128 stands for zero in the data rows.
Here are some numbered points:
[108 170  84 145 193 103  92 166  75 154 142 112 181  99  68 148 118  86
 166 129 197  80 123 156 176 184 113 154 138] 0
[ 94 121 157  74  86  71  95 238 139 157  59 216  84 123  93 198 135 181
 138 187  54 146 123 193   0 209 102 117  72] 1
[ 68 181  83 121 215  93 110 229  71 134 157 143 181  84  71 189 119 108
 168 143 229  11 106 162 160 139 116 164 184] 2
[126  81 134  94  76 182 203 121 181  78 109 103 103 113 182  95 154 124
  72 143  38 124 135 122 107  28 165 112 156] 3
[ 87  52 142  63  56 160 135 225 129 147  83 153  91 136 134 154 103 137
 100 169   7 126  69 142   0 186 169  98  35] 4
[ 99 119 159  73  91  72  93 228 145 167  68 203  86 125 102 201 123 193
 127 185  62 146 107 192   0 208 104 111  74] 5
[155  77 125  85  73 146 211 158 147  98  77 120  88 125 187  85 139 132
  75 131  70 141  94 112 104  69 159 140 151] 6
[ 87 105 114 176 131 166  31  94 170 103 191 113 135 156  88  99  59  75
 196 166 152 106 219  90 197 124 144 129 110] 7
[190 159 117 145 108 150 190   0 155  90 157 105 135 135 175  75 193 135
 103  64 207 160 161  66 206  24  69 150 181] 8
[167  76 129  86  80 137 215 129 160 102  77 114  99 115 201  89 146 138
  70 119  69 142  93 121 115  41 166 152 161] 9
[123 163 159 154 153 137  75  99 136 126 175 119 143 160  87 126  89 124
 166 133 178 130 155 110 182 118 116 123 149] 10
[144  89 110 115  91 120 210 124 156 102  85 123  90 101 203  83 151 131
  88 125  98 147 110 112 141  61 127 160 166] 11
[115 121 103 174 135 203  85  24 197  80 198  96 116 145 104  85  95  74
 135 153 130 184 222  53 254  43 150  73 137] 12
[109 119 116 139 106 214 117  37 212  65 179  95  95 135 130 102  96 108
 130 132 115 170 216  56 214  25 159  70 147] 13
[ 83 145 154  92 114  90  84 238 129 147  89 197 107 124  99 210 108 183
 145 159  79 116 108 161   0 186 105 151  78] 14
[177 125 165 102 111 126 166  90 131 114 119 121 138 142 197 120 164 195
 116  69 187 102 114 142 107  94 129 179 219] 15
[143 115 110 124 107 115 215 103 159  89 104 118 101  86 200  80 174 134
  94 119 138 157 115 112 166  48 116 186 166] 16
[ 96 160 163  83 105  51 101 221 141 152  62 223  98 118  92 203 121 203
 131 174  74 148 126 199   8 205  92 131 104] 17
[176 139 116 125 119 216 137   3 178  84 207 119 129 184 119  69 134  68
 104 106 177 195 213  50 251  31 106  67 158] 18
[187 158 105 206 144 178 134   0 153 119 179 102 124 165 110  57 170  64
 142 123 178 190 152  83 248  86  93  99 134] 19
[ 79 175  40 104 218 106 122 244  57 130 161 141 184  62  63 174 144  83
 162 157 253   6 118 175 202 148 106 153 190] 20
[119 161 112 163 173  75 104 146  66 163 140  99 182 123  85 157 115 110
 172  98 181  93 103 159 161 194 119 151 115] 21
[150 129 117 130 124 224 113  10 201  93 218 141 129 197  92  75 101  54
 110 137 153 209 225  53 255  36 123  49 162] 22
[153 146  76 191 178  93  86  91  54 170 119  67 183 128  74 126 116  62
 161  91 166 136 127 152 178 212 127 116  87] 23
[195 179 155 150 120 132 181  51 142 107 132 113 150 155 163 117 168 167
 138  51 227 121 126 125 154  69  94 175 191] 24
[160 148  84 193 141 183 141   0 173  92 187 100 122 138 129  72 160  60
 129 113 147 178 183  55 255  52 107 107 122] 25
[177 123 120  90  96 216 167   0 178  69 204 112 138 171 176  47 177 119
 109  73 216 149 188  31 198   0  86 117 184] 26
[158  62 154  76  95 172 176 143 127 132  95 121 117 140 198  97 141 148
  71 136  62 111  93 121  76 116 185 107 146] 27
[108 171  83 160 192  87  96 162  70 151 140 108 173 106  77 161 104  92
 157 108 201  92 106 152 161 178 112 136 141] 28
[ 98 161 163  87 106  55  94 228 131 160  56 224 107 109  95 207 140 208
 145 170  88 131 133 198   0 192  87 149 101] 29
[ 90 174 133 146 188  84  60 167  80 165 134 112 183 114  78 174  93 106
 163 111 170  83 112 150 124 199 117 154 131] 30
[ 94  68 139  72  81 191 193 151 173  83 130  99 106 131 171 109 154 135
  70 157  16  99 137 125  78  65 181  94 116] 31
[222 187  89 255 132  55 143  48  63 158 134  57 143 148  69 112 126 109
 147  45 185 192 114 128 233 151 108 128  63] 32
[133  71 192  58 117 135 120 185 114 184 110 160 102 140 160 149 114 157
 107 155  20 137  74 167  11 214 158  71  82] 33
[133 126 193  91 117  88 135 196 123 145  95 165  99 125 148 153 110 166
 123 132  99 131  72 173  51 180 123 108 139] 34
[125 126 211  84 111  86 120 200 139 166  93 175  87 126 115 164  88 173
 127 158  73 136  83 179  30 196 108 105 121] 35
[164 127 137  95 100 204 150  18 170  67 209 121 141 160 155  54 159 135
 124  90 196 154 189  44 198   0  98 112 184] 36
[143 141  87 194 178 106  81  95  75 179 121  77 185 134  71 129 100  70
 154  96 176 138 130 146 184 202 128 123  95] 37
[ 96 117 160  77  78  86 106 233 138 151  65 205  83 119 101 190 135 182
 119 178  54 155 104 182   0 202 112 114  52] 38
[ 83 167 126 150 190  83  76 164  86 156 137 130 189 120  90 159  97 111
 176 109 174  70 114 148 125 202 123 166 126] 39
[190 176  89 216 142 145 158   0 129 128 163  89 141 144 130  63 181  76
 129  99 189 186 148  78 239  72  87 118 137] 40
[138 158 132 146 138  83 184 120 130 112 115 133 117 106 173 120 152 155
 114  90 173 117 109 135 147  93 103 190 165] 41
[ 99 121 114 143  95 209 139  61 214  49 152  96  89 102 138 110 106 129
 121 127  81 171 199  71 189  18 171 102 145] 42
[ 89 158  68 136 197 106  90 184  75 139 149 122 164  84  78 154 111  77
 154 139 207  53 128 157 181 165 123 147 149] 43
[150 150 103 141  98 163 197   5 190  65 152 116  96 108 181  74 174 115
  77  93 133 192 188  49 214   0 120 140 154] 44
[119 140  94 181 141 172 115  32 169  91 169 101 125 129 118  84 127  76
 138 142 135 173 194  60 225  55 129 117 122] 45
[ 71 182  52 107 213  94 122 245  59 141 161 152 197  61  52 187 132  87
 168 154 255   9 107 177 191 152 108 166 208] 46
[108 143 165  86 100  50  96 220 141 163  56 210  95 108 102 203 143 202
 127 188  79 143 124 193   0 212  87 123  88] 47
[ 98 126 155  76  82  71  98 228 146 160  53 214  90 114 103 198 136 200
 128 188  58 145 114 193   0 207 108 118  73] 48
[107 152 161  97 111  50  97 216 139 154  66 220  92 121  91 210 135 207
 138 181  83 145 135 196   0 203  84 137  93] 49
[207 156 125 116 102 165 170   8 157  78 170 120 143 148 191  68 197 149
 112  64 223 134 159  77 186  22  77 164 201] 50
[ 67 162 161 143 173 104 103 155 121 126 159 145 133 113 157 161 109 151
 157 129 157  97 124 122 117 106 113 175 155] 51
[ 66 197  96 134 211  85 114 223  80 138 147 148 181  78  71 193 109 118
 178 143 239  18  96 164 156 156 116 174 186] 52
[217 160  83 250 154 111 108  42  62 163 131  66 153 147  71  93 148  65
 164  94 177 184 129 136 232 165 111 108  74] 53
[ 74 155 156 116 122  73  91 227 136 135  89 193 104 119  98 210 105 191
 153 142 100 108 116 169  21 192 108 150  89] 54
[163 167  90 199 174  80  97 102  67 161 134  73 179 141  72 136 120  86
 159  86 184 139 127 146 185 191 121 128  96] 55
[179 165  95 201 159  66 103 102  75 159 124  78 175 134  66 130 122  96
 159  82 186 159 116 143 196 184 109 127  82] 56
[ 59 110 145 106  98 133  97 231 140 142 117 176 110 140 123 198  84 172
 143 147  56  96 103 142   1 191 138 126  65] 57
[ 71 115 149 104 105 119 128 221 138 129 115 156 109 119 128 168  92 162
 123 145  68 111 110 137  47 135 147 130 100] 58
[173 121 177  85 107 133 156 103 127 112 133 127 140 145 200 108 163 181
 101  79 162  91 102 132  97 109 132 165 208] 59
[169 102 151 105  90 115 185 129 139 114  86 125  99 114 204  94 136 149
  79 117 112 148 104 125 118  84 141 157 184] 60
[ 87 108 124 182 146 145  33 108 160 135 184 119 151 140  76 109  71  76
 198 166 177 105 204  95 173 160 140 151 103] 61
[156 140  85 207 178 107  85  82  77 165 129  80 172 143  66 113 116  63
 162  99 186 133 134 127 194 192 120 123  84] 62
[124 170  65 184 177 110 139 113  99 125 158 100 147  93 115 127 150  88
 146 109 185 116 141 119 206 115 116 156 133] 63
[ 56 173  79 128 216 103 103 216  86 129 170 134 163  82  91 188 124  98
 170 146 210  37 115 157 173 115 138 165 180] 64
[ 96 167 128 140 188  86  66 162  81 167 122 111 189 110  89 164  95 112
 167 110 173  75 115 164 127 199 115 158 131] 65
[116 159  80 155 186  91  88 160  67 155 132 103 181 107  79 145 105  84
 172 121 182  78 121 148 165 189 108 151 130] 66
[159  67 132  96  72 157 189 167 145  94  75 109  85 132 183  98 126 145
  71 132  47 142  86 114  89  64 172 129 143] 67
[135 150  65 197 175 110  97 100  93 143 157  87 149 125  89 116 131  67
 160 120 185 124 146 127 205 161 115 124 108] 68
[114 134 195  75  97  62 102 217 152 166  81 198  87 136  97 191 116 188
 130 188  58 155 104 199   6 208  90  99  87] 69
[174 144 125 135 121 189 126  22 168  93 197 113 141 173 124  77 140  99
 125 114 191 175 184  60 235  43 104  95 170] 70
[142 147  89 197 176 107  65  92  73 173 130  88 184 142  80 127 103  67
 171 107 172 138 131 141 192 191 129 125 103] 71
[168 153  69 208 169 101  86  67  70 173 130  78 170 134  84 108 113  73
 153 103 171 147 133 145 201 179 123 123  86] 72
[ 77  92 128  85  73 150 129 232 155 128 100 169  89 138 122 172  93 162
 121 161  31 122  85 149   6 159 154 113  44] 73
[ 71  93 137  90  79 116 104 252 144 137  89 180  85 141 111 190 103 159
 133 164  47 124  89 152   0 186 133 126  38] 74
[197 155 127 104  97 191 170   8 165  65 196 111 134 155 178  51 191 129
 103  70 217 169 186  52 204   0  83 140 189] 75
[113 163  68 166 189 105 105 140  81 141 156 109 161 102  90 141 132  76
 156 129 195  83 135 146 209 150 118 145 137] 76
[ 80  74 147  80  70 145 131 240 127 130  86 169  83 135 132 166  98 151
 115 154  31 126  93 145   0 168 157 106  56] 77
[131 121 213  82 110  97 136 193 117 162  95 163  94 134 131 152 107 178
 114 144  74 125  85 176  45 191 116 102 119] 78
[174 158 162 113 112 135 166  73 134  95 149 129 146 149 180 107 159 174
 131  62 213 122 139 103 137  71  98 171 205] 79
[ 11 141 123 178 209 132  78 155 110 119 186 100 115 112 186 162 131 134
 145 165 151 109 141 112 149  55 156 162 152] 80
[122  79 190  63  97 120 133 197 115 180  94 175 105 129 137 167 112 167
 109 183  27 139  85 176  13 219 142  79  76] 81
[120 165  71 148 204 104 105 159  64 145 152 103 176  97  78 145 128  81
 162 117 198  66 122 152 188 170 115 157 138] 82
[173 163  97 207 169  84 101 102  65 173 123  75 180 135  68 118 120  81
 160  82 187 147 129 147 197 193 122 122  87] 83
[199 175 146 166 126 134 161  27 136 107 154 104 143 147 144 110 177 140
 137  71 213 145 134 100 194  78  84 150 176] 84
[191 165 109 167 116 149 184   0 163  86 158 106 130 129 180  78 194 129
 101  65 193 172 159  70 204  27  82 161 167] 85
[142 134 121 124  86 177 185  28 189  56 140 111  94 106 186  94 150 131
  87 111 106 167 182  69 178   0 143 125 168] 86
[154  86 136  86  86 149 203 155 157  93  74 121  96 121 190  92 134 137
  68 137  81 145  88 126 103  61 158 136 146] 87
[131  59 128  99  80 181 199 123 183  78 108  95 100 121 178  88 152 140
  75 150  51 126 133 112 113  44 165 113 156] 88
[164 197 119 201 165  59 130 106  71 152 136  90 156 143  82 150 112 121
 152  61 189 142 106 157 175 160 103 146 106] 89
[153 153 124 184 151 180  80  37 151 124 178  91 142 177  86  85 117  61
 161 144 167 170 174  84 253 108 119  88 137] 90
[ 68 175  94 159 198 100 114 187  93 137 159 127 149  99 108 166 125 120
 174 143 204  64 106 145 161 127 125 170 167] 91
[165 158  88 205 170  83 100  98  64 166 128  81 170 137  77 124 120  78
 158  84 175 148 108 146 199 185 125 130  85] 92
[146 140  90 152 119 187 155   7 199  72 196 108 109 133 143  74 148  87
 100 121 133 198 208  50 231  10 130  90 137] 93
[ 90 161 130 148 190  79  71 160  87 154 135 128 184 116  77 161  86 109
 174 107 175  72 112 146 126 206 125 164 134] 94
[ 85 167 180 105 124  52  83 232 133 142  99 201 123 113  94 199 112 191
 158 142 119  90 102 171  23 180  93 168 115] 95
[ 81 163 182 108 125  56  94 225 136 148  89 200 118 124  94 209 110 202
 166 151 119  98 108 176  27 182  99 175 118] 96
[162 144 169  98 122 149 137  78 142 117 168 131 161 155 169 100 155 159
 133  74 195 111 144  96 136  76 108 156 195] 97
[122 165 163 143 147 150  84  92 152 118 177 128 164 168 104 128 102 125
 157 114 174 116 156 101 173 108 111 114 158] 98
[ 67  67 127  91  86 164 156 209 156 104 105 123  88 139 147 141 105 148
  98 165  40 105 107 134  37 112 156 121  85] 99
[ 62 124 144  95  92 109  88 232 145 159 101 198 107 132 100 202  96 186
 147 159  70 108 111 161   0 199 131 138  70] 100
[181 118 141 102  94 147 196  49 166  86 125 112 131 137 222  87 187 169
  91  71 178 137 140  90 162  16 104 177 219] 101
[163 133 117 118  89 143 208   9 187  58 117 123  93 102 204  80 180 133
  63  92 137 175 168  60 191   0 119 161 185] 102
[182 163  78 227 170  96 102  80  69 164 133  76 162 136  69 112 130  77
 150  88 190 163 130 143 217 180 108 119  83] 103
[167 152 122 167 136 198 106  17 170 104 190 105 133 177  95  70 132  66
 126 134 170 184 190  68 255  60 116  75 157] 104
[ 69 121 145  97  97 116  94 235 136 136 106 185 100 127 116 191  82 178
 150 162  65  96  96 150   0 195 128 132  67] 105
[ 99 141 155  78  98  54  94 232 140 156  39 222  95 117  86 210 148 208
 130 190  74 153 129 199   0 215  98 141  89] 106
[122 109 193  75  90  80 115 207 149 178  80 191  74 132 101 175 111 174
 110 181  33 158  89 183   3 218 114  89  68] 107
[174 121 125 122  91 113 217  73 152  96  99 134 117 112 217  86 191 164
  91  82 172 147 120 104 154  48 108 198 201] 108
[170 120 145 105 107 107 188 126 130 111  89 133 116 118 201 106 144 160
  96  87 143 145  93 138 111  94 124 173 187] 109
[122 118 120 125  87 174 190  50 203  64 123 105  90 103 162  92 138 133
  92 128  73 153 185  77 168  10 146 115 155] 110
[155 113 129 107 102 106 195 132 144 102  82 136 104 108 197  95 147 158
  95  96 138 152  90 138 131  93 129 190 174] 111
[132  41 186  54 160 196  94 124  48 225 140 148 163 127 255 123 151 171
  84 158  16  55 100 158  28 246 230  68 114] 112
[ 92 138 157  86  98  55  95 221 138 165  50 231 103 115  88 206 150 207
 135 179  78 149 134 201   1 199  83 143  96] 113
[163 144 120 115 106 225 148   0 190  76 212 141 124 184 127  64 122  82
 111 121 176 189 230  40 255  30 118  73 163] 114
[ 73  72 127  87  80 157 129 229 158 113 110 147  90 144 128 170 104 153
 118 162  32 103 103 137  13 148 165 108  55] 115
[129 127 206  72 102  68 114 210 163 174  88 178  69 140  96 169 106 175
 116 176  45 173  91 190  12 216  92  72  84] 116
[ 97 108  95 120 111 123 190 126 157  87 113 127 102  82 170 105 152 128
 107 128 110 139 124 114 144  62 138 169 150] 117
[148  62 176  82  98 149 165 181 114 128  68 123  87 133 167 121 107 129
  65 157  45 143  77 134  53 127 155  88 126] 118
[ 96 106 122 108  94 186 165  86 192  72 144  87 102 120 154 103 119 135
 115 143  76 131 179  89 160  17 170  88 150] 119
[ 89 180  50 126 209 104 113 215  54 131 158 134 179  69  68 180 120  88
 164 139 225  29 105 173 183 146  96 168 184] 120
[178 129 178  92 115 146 181  94 140 105 122 126 137 137 208 107 168 176
  99  82 174 106 128 115 109  68 119 159 207] 121
[ 82 146 152  83  98  65  93 238 136 141  66 215  99 121  93 214 122 198
 140 160  83 129 124 187   0 202 100 132  83] 122
[161 182 103 205 156  69 119 100  67 159 134  87 172 130  73 145 108 108
 154  67 197 148 104 141 187 167 103 137  86] 123
Which two points above are nearest to each new point by angle? Their numbers follow each, nearest first.
[ 82  92 122  95 101 145 169 185 160  95 103 126  91 117 151 129 122 127
 102 156  57 128 107 118  75  95 141 115 107] 99 31
[ 69  86 130 174 139 196  48  71 206  97 207  71 115 157  84 106  78  99
 152 159 116 159 231 105 247  33 174  68 134] 12 13
[136 151  67 196 171 114  86  96  89 140 153  96 151 124  83 114 134  60
 160 125 186 124 141 127 208 156 126 144 111] 68 62
[167 157 109 175 142 200 127   4 160  92 195 102 123 168 103  68 130  61
 127 137 165 196 190  56 255  68 108  81 144] 104 25
[107 156 165 149 156 137  67 125 142 116 171 128 157 158  86 136  86 118
 172 141 158 104 154 100 174 134 113 123 149] 10 98
[163  87 107 100  75 128 220 103 164  87  83 118  91  91 224  66 163 145
  79 107 107 160 119 107 157  37 140 177 174] 11 16
[130 160  95 151 134 110 194  92 145  97 134 118 102  93 183  99 169 125
 106 100 160 150 127 113 173  61 106 178 161] 16 108
[ 92  44 164  58  59 146 130 214 126 156  94 156 105 118 122 163 107 146
 114 168   7 151  65 156   0 211 171  87  34] 4 77
[140 158 168 129 130 162 111  71 149 102 180 139 148 163 117 110 106 136
 148 103 185 121 150  83 175  87 110 125 169] 98 70
[190 145 135 121 100 142 197  14 160  72 149 108 144 142 198  73 196 165
 111  58 238 137 157  85 170  14  75 186 214] 50 8
[222 171 106 246 152  72 123  62  59 171 124  69 160 152  59 117 119 100
 154  68 186 193 121 147 231 155 114 121  66] 32 53
[ 95 113 120 190 137 167  40  63 161 121 188  93 139 164  79  98  77  73
 187 176 160 137 220  87 220 120 137 120 108] 7 61
[221 201 103 246 149  52 139  63  72 149 135  67 155 157  59 125 128 128
 154  45 195 184 104 139 223 157  96 131  73] 32 123
[100 116 104 122 113 126 183 119 155  96 115 122 104  99 178 116 141 123
  98 124 112 137 128 112 147  55 138 155 158] 117 16
[133 155 100 159 115 172 158  14 190  75 176 118  97 118 152  88 150  87
 110 113 122 183 193  54 224   9 129 120 121] 93 44
[180 114 120 113  87 115 211  63 164  79 100 128 108 102 224  66 190 158
  90  73 168 161 121  98 170  38 101 196 197] 108 101
[161 158 104 148 111 196 160   0 179  76 196 111 109 144 145  74 160  86
 102 102 148 195 194  42 239  15 106 101 142] 93 18
[234 158  96 254 162 105 124  22  49 173 122  78 136 151  63  79 148  68
 160  90 198 215 144 130 255 143 113  97  69] 53 103
[149  18 200  14 158 187 122 146  52 217 155 152 145 143 251 117 162 176
  80 148  20  60  76 160  23 240 240  59 132] 112 33
[121  47 167  57 134 177 112 147  64 214 125 139 139 123 202 133 123 162
  86 169  24  78  96 163  23 228 208  89  95] 112 33
[153  79 191  53 144 159 141 130 100 157 148 149 140 138 212 117 155 194
 107 110  81  77  85 132  57 183 194 100 156] 112 27
[145  85 114 102  87 134 217  99 162  89  93 106  88 100 210  83 140 132
  84 126  79 159 134 102 142  41 138 154 170] 11 9
[105  66 160  75 152 186  97 134  66 199 136 148 142 120 199 139 130 170
  93 173  44  54 106 157  40 222 191 104 107] 112 33
[140  33 180  41 156 197  97 129  63 203 129 146 160 117 240 114 149 182
  85 162  21  68  90 145  23 236 224  74 121] 112 33
[155 107 146 112  93 112 183 165 137 115  73 138  92 106 193  99 127 139
  89 120 111 139  88 129 114  97 135 146 151] 60 87
[ 60 162 148 157 192 110  90 159 113 119 171 132 128 130 148 156 109 145
 163 139 147 102 132 121 131  91 129 158 149] 51 80
[133 174  99 182 181  75 104 135  79 159 148  95 174 128  79 151 112 111
 166  90 189 104 109 148 167 175 115 157 114] 21 28
[158 125 162 108 108 100 182 143 135 123  91 126 122 131 187 108 144 170
 106  87 147 122  90 137 110 107 116 166 198] 109 111
[103 111 118 169 135 190  55  62 185 101 202  87 125 157  78  94  94  75
 173 169 135 150 229  76 239  66 149  81 126] 12 7
[101 137 124 181 155 119  46 114 117 143 159 126 166 144  89 125  77  81
 194 137 185 100 168 117 160 182 131 139 111] 61 71
[109 139  84 175 141 166 109  56 170 100 178 101 120 130 116  91 125  79
 143 144 138 155 195  75 215  65 132 126 124] 45 12
[134 169 102 160 150  88 182  97 131 115 139 118 121  96 162 116 171 132
 131  91 173 136 133 122 173  85 108 175 154] 41 85
[110 157 109 162 192  85  96 150  74 158 125  94 194 116  80 161 102 102
 169  96 168  94 106 159 146 204 122 143 118] 21 65
[ 99 107 151 169 146 192  34  76 197  97 217  88 148 191  68 107  70  79
 162 185 125 152 224  85 255  66 144  44 141] 12 7
[153 152 168 110 122 160 117  82 136 108 184 134 156 161 128 113 123 150
 143  91 182 118 148  87 154  79 107 136 175] 97 36
[ 99 115 117 166 135 205  71  47 204  84 209  88 116 159  93  92  90  81
 149 160 106 175 227  70 255  35 161  63 128] 12 13
[130 173  83 171 169  96 158 101 113 118 141 125 134  96 127 127 153 113
 145 110 182 123 126 117 189 109 109 164 148] 63 76
[113 170  61 162 188 110 116 140  89 135 157 107 153  93  98 137 140  89
 147 128 203  86 131 141 200 127 121 152 136] 76 82
[127 147  74 197 174 120  72  97 103 141 160  97 156 128  94 106 117  60
 161 128 183 128 160 120 199 169 128 140 108] 68 62
[ 78  98 120 108  93 153 162 157 170  77 121 119  98 110 142 127 127 132
 106 157  61 113 127 122  96  76 148 129 119] 31 99
[192 174  84 228 172  82 117  76  63 159 127  76 161 141  64 116 125  85
 155  79 187 160 120 150 228 166 116 125  86] 103 92
[112 162 155 135 153 158  86  96 143 114 186 128 150 162  94 131 103 130
 161 131 169 104 164 103 174 110 114 110 154] 98 10
[135 146  89 161 131 135 174  40 165  72 163 116 104  96 161  89 163 102
 114 117 131 167 160  77 208  39 121 146 142] 44 93
[154  24 186  41 168 195 110 119  46 218 133 146 164 125 251 122 141 183
  75 162  28  60  91 167  25 254 232  66 119] 112 33
[174 118 119 129  99 106 216  71 167  89 102 129 101 101 227  73 177 149
  83  84 165 158 124 105 172  46 109 195 195] 108 16
[ 70  88 130  75  73 129  97 249 140 147  98 184  94 139 130 196  95 162
 138 155  43 122  92 146   0 197 133 120  37] 74 57
[191 138 125  87  94 166 163  15 166  63 164 118 136 132 210  66 197 152
  95  63 228 136 154  70 182   0  69 186 217] 50 75
[163 108 179  73 119 140 163 126 129 119 121 133 135 140 196 116 156 182
 113  88 131 114  91 138  87 114 146 153 198] 59 15
[ 74 119 144 123 136 139 133 164 145 105 138 123 110 123 149 141 112 141
 130 135  91 104 122 122 112  87 150 147 138] 99 58
[134 156 107 141 137  83 187 110 138 110 120 135 124  93 168 113 159 143
 107  95 165 143 114 127 160  80 107 191 166] 41 108
[ 82  83 104 176 133 149  24 117 153 127 197 118 140 152  80 117  55  63
 215 169 187  95 230  89 174 161 142 162  99] 61 7
[148 135 107 138 108 177 187   5 194  64 155 104  99 110 171  82 165 112
  94  98 124 190 187  45 205   0 125 119 141] 44 86
[162 149 158  96 124 159 138  65 149 101 171 126 164 153 148 115 143 172
 136  83 213 102 140 101 143  72 108 150 192] 97 79
[175 164 109 212 151 163 112  13 133 120 162  99 135 163  86  71 152  53
 153 119 180 179 148  82 242 110 102  95 127] 19 90
[163 145 110 133 107 128 212  14 192  52 127 129  87 105 203  75 192 128
  69  83 145 183 166  58 203   0 120 167 183] 102 44
[143  66 177  49 140 169 133 138  94 162 156 145 138 144 213 117 150 185
  93 123  72  77  99 133  65 162 184  96 153] 112 27
[142 142 134 194 150 171  56  54 163 128 200 109 154 170  66  94 102  63
 165 157 158 156 179  86 231 121 123  85 131] 90 104
[ 99 124 100 185 156 137  49 100 122 134 165 104 146 142  80 107  76  71
 194 150 185 106 185  96 187 159 124 138 111] 61 7
[ 79 128 142 133 137 116 131 169 145 115 137 142 110 115 156 137 119 140
 135 137 125 108 106 128 107  94 138 166 139] 51 80
[144  57 153  88  75 161 157 197 123 122  52 122  83 133 168 100 103 126
  50 161  43 148  80 134  58 135 173  90 118] 118 27
[226 190  95 253 146  75 146  38  69 150 132  70 140 157  81 115 148 113
 155  62 192 187 117 124 241 151  97 124  67] 32 53
[ 70  55 124  88  91 192 195 164 175  74 127  80 117 140 158 107 157 132
  59 176   5  84 133 134  62  70 177  81 107] 31 88
[130  62 152  82  71 169 173 192 119 114  57 131  85 130 167 114 102 127
  62 150  44 150  70 122  73 124 175 104 114] 118 67
[ 89  50 152  56  57 148 135 214 128 160  98 161 103 131 122 144 110 144
 116 169   0 137  67 163   0 192 172  96  35] 4 77
[191 155 140 125 108 159 172  15 151  84 161 109 144 149 161  84 181 157
 131  58 230 133 163  83 178  45  85 157 193] 50 8
[ 94 112 127 179 134 134  31 119 155 125 180 123 149 138  79 110  59  70
 204 169 174  88 212  85 182 150 135 156  99] 61 7
[198 194 101 229 151  67 143  75  78 158 130  76 153 138  78 130 140 112
 155  75 185 167 107 132 212 147 107 144  80] 32 123
[ 69 164 163 133 162 113 121 164 122 114 134 136 125 114 144 156 111 158
 148 131 143 111 112 124 100 101 128 171 148] 51 80
[ 99  46 129  81  79 182 167 202 166  99 105 105 102 132 152 119 122 138
  76 163  18 100 101 131  47  98 176 102  96] 99 31
[172 140 123 126 102 143 212  18 177  59 125 116 108 112 208  73 187 137
  74  82 164 177 161  73 197   0 112 167 188] 102 44
[101 145  84 147 142 120 169 108 142  99 150 120 120  88 150 121 140 103
 122 128 145 126 136 104 172  77 124 156 147] 117 44
[162  47 203   9 160 165 127 147  68 199 151 164 136 144 238 114 156 191
  90 123  34  65  59 160  21 230 224  69 154] 112 33
[162  51 202   0 153 143 163 164  55 192 179 162 117 153 224 117 166 208
 105 119  28  87  54 172   7 248 205  61 165] 112 33
[131 146  71 199 155 124  80  87  93 140 159  88 153 119  83 111 118  54
 169 144 185 126 151 116 205 160 128 136 102] 68 62
[187 182  80 225 159  85 120  65  79 163 132  71 155 137  75 113 135  86
 159  79 192 156 110 140 220 164 107 128  89] 103 53
[ 91  76 133  92  84 153 168 205 145 104  89 145  91 127 151 142 121 131
  87 155  49 119  96 128  57 110 154 120 103] 99 115
[192 137 155 130  94 131 189  32 172  87 119 106 138 138 217  96 192 174
  98  58 198 137 139 106 149  28  94 189 219] 101 108
[109  37 167  60 162 197 101 128  49 223 134 155 166 118 218 126 134 167
  85 177  36  67 115 160  30 239 202  89 104] 112 33
[159 122 152 114 108 117 191 124 143 106  90 126 115 118 193 113 144 167
 102  90 144 130  96 130 111  90 126 179 188] 109 111
[120 106 122 116  88 179 189  71 195  56 129 100  88 114 180  96 135 125
  92 124  79 146 175  89 145   8 151 105 161] 110 119
[144  88  78  96  85  89 244  93 172  84  96 143  86  87 234  44 174 131
  87 103 136 182 116 106 188  45 122 202 180] 16 11
[132 149 163 120 125 165 107  82 155 118 186 131 155 164 116 119 119 130
 147 114 180 106 163  87 171  89 116 112 171] 98 70
[194 172 111 183 134 146 152   4 139 109 147 104 130 159 128  78 173 105
 132  96 195 177 155  76 226  79  84 140 144] 40 19
[139  77 191  93  89 156 166 189 109 130  72 129  86 138 172 123 105 131
  63 136  65 148  81 137  61 143 156  94 127] 118 27
[114  53 153  83  85 196 190 160 156 107 104 105 104 141 173 110 134 134
  68 160  27 120 104 124  64  88 187 102 121] 31 27
[165  45 210   0 164 156 154 165  59 189 168 154 131 151 232 113 167 201
  95 118  34  73  58 164   0 240 225  52 165] 112 33
[133  71 169  93  79 169 170 206 112 130  53 129  89 128 163 107  94 120
  56 150  35 158  81 136  60 145 164  82 111] 118 4
[134  66 154  79  57 171 172 198 136 124  58 128  81 131 161 116  98 118
  61 156  34 149  78 128  55 125 172  97 107] 118 67
[195 134 128  88  89 170 172  13 158  63 168 116 136 136 202  64 193 158
  89  66 240 138 153  66 179   0  71 189 213] 50 75
[ 75  84 150  75  63 108 120 240 145 147  84 182  96 135 103 190  92 165
 140 172  38 140  86 155   0 200 132 101  50] 74 77
[147 201 128 201 159  56 135 126  84 159 143 110 166 132  86 154 110 146
 157  77 182 118  99 140 169 162  88 162 112] 89 123
[189 152  97 218 148 169 123   0 130 122 175  97 135 157  99  71 155  66
 152 120 177 183 158  82 245  91 102  97 121] 19 40
[110  49 154  57 124 174 123 159  86 183 117 136 134 135 193 111 138 157
  85 168  29  91  87 146  30 197 201  88 108] 112 33
[ 94  76 168  70 140 173 105 152  88 173 137 139 152 123 182 150 119 164
 103 161  56  66 104 143  41 184 181  96 124] 112 33
[112  97 127 122  94 197 162  76 199  58 151 101 106 124 156 100 119 135
 106 125  75 146 185  86 165  18 164  91 152] 119 42
[204 191  99 211 142 128 156   3 112 130 151  90 140 142 115  91 166 104
 144  76 196 180 152  96 227 100 101 129 126] 40 19
[171  20 210   5 169 170 139 137  60 205 168 168 128 147 244 113 171 195
  70 130  25  61  65 155  19 248 234  50 145] 112 33
[151  93 107 103  81 105 224 127 165  97  86 131  91  83 212  74 155 134
  88 125 117 163 100 120 141  63 126 180 178] 11 16
[ 87  82 138  88  96 201 157 141 175  87 141 104 118 135 147 120 140 141
  95 166  44  92 152 114  99  69 177  93 129] 31 3
[137 135 138 178 145 184  70  55 169 114 189 112 154 194  73  99  95  84
 158 160 147 148 181  85 238 119 118  85 139] 90 104
[170 116 126 126  95 135 218  37 178  64 107 117  94 101 215  78 185 137
  66 102 144 175 155  72 179   3 122 178 187] 102 16
[168 170 102 175 125 139 195   0 176  77 175 105 109 107 176  82 191  93
  75  81 131 191 166  50 215   1  99 143 115] 44 85
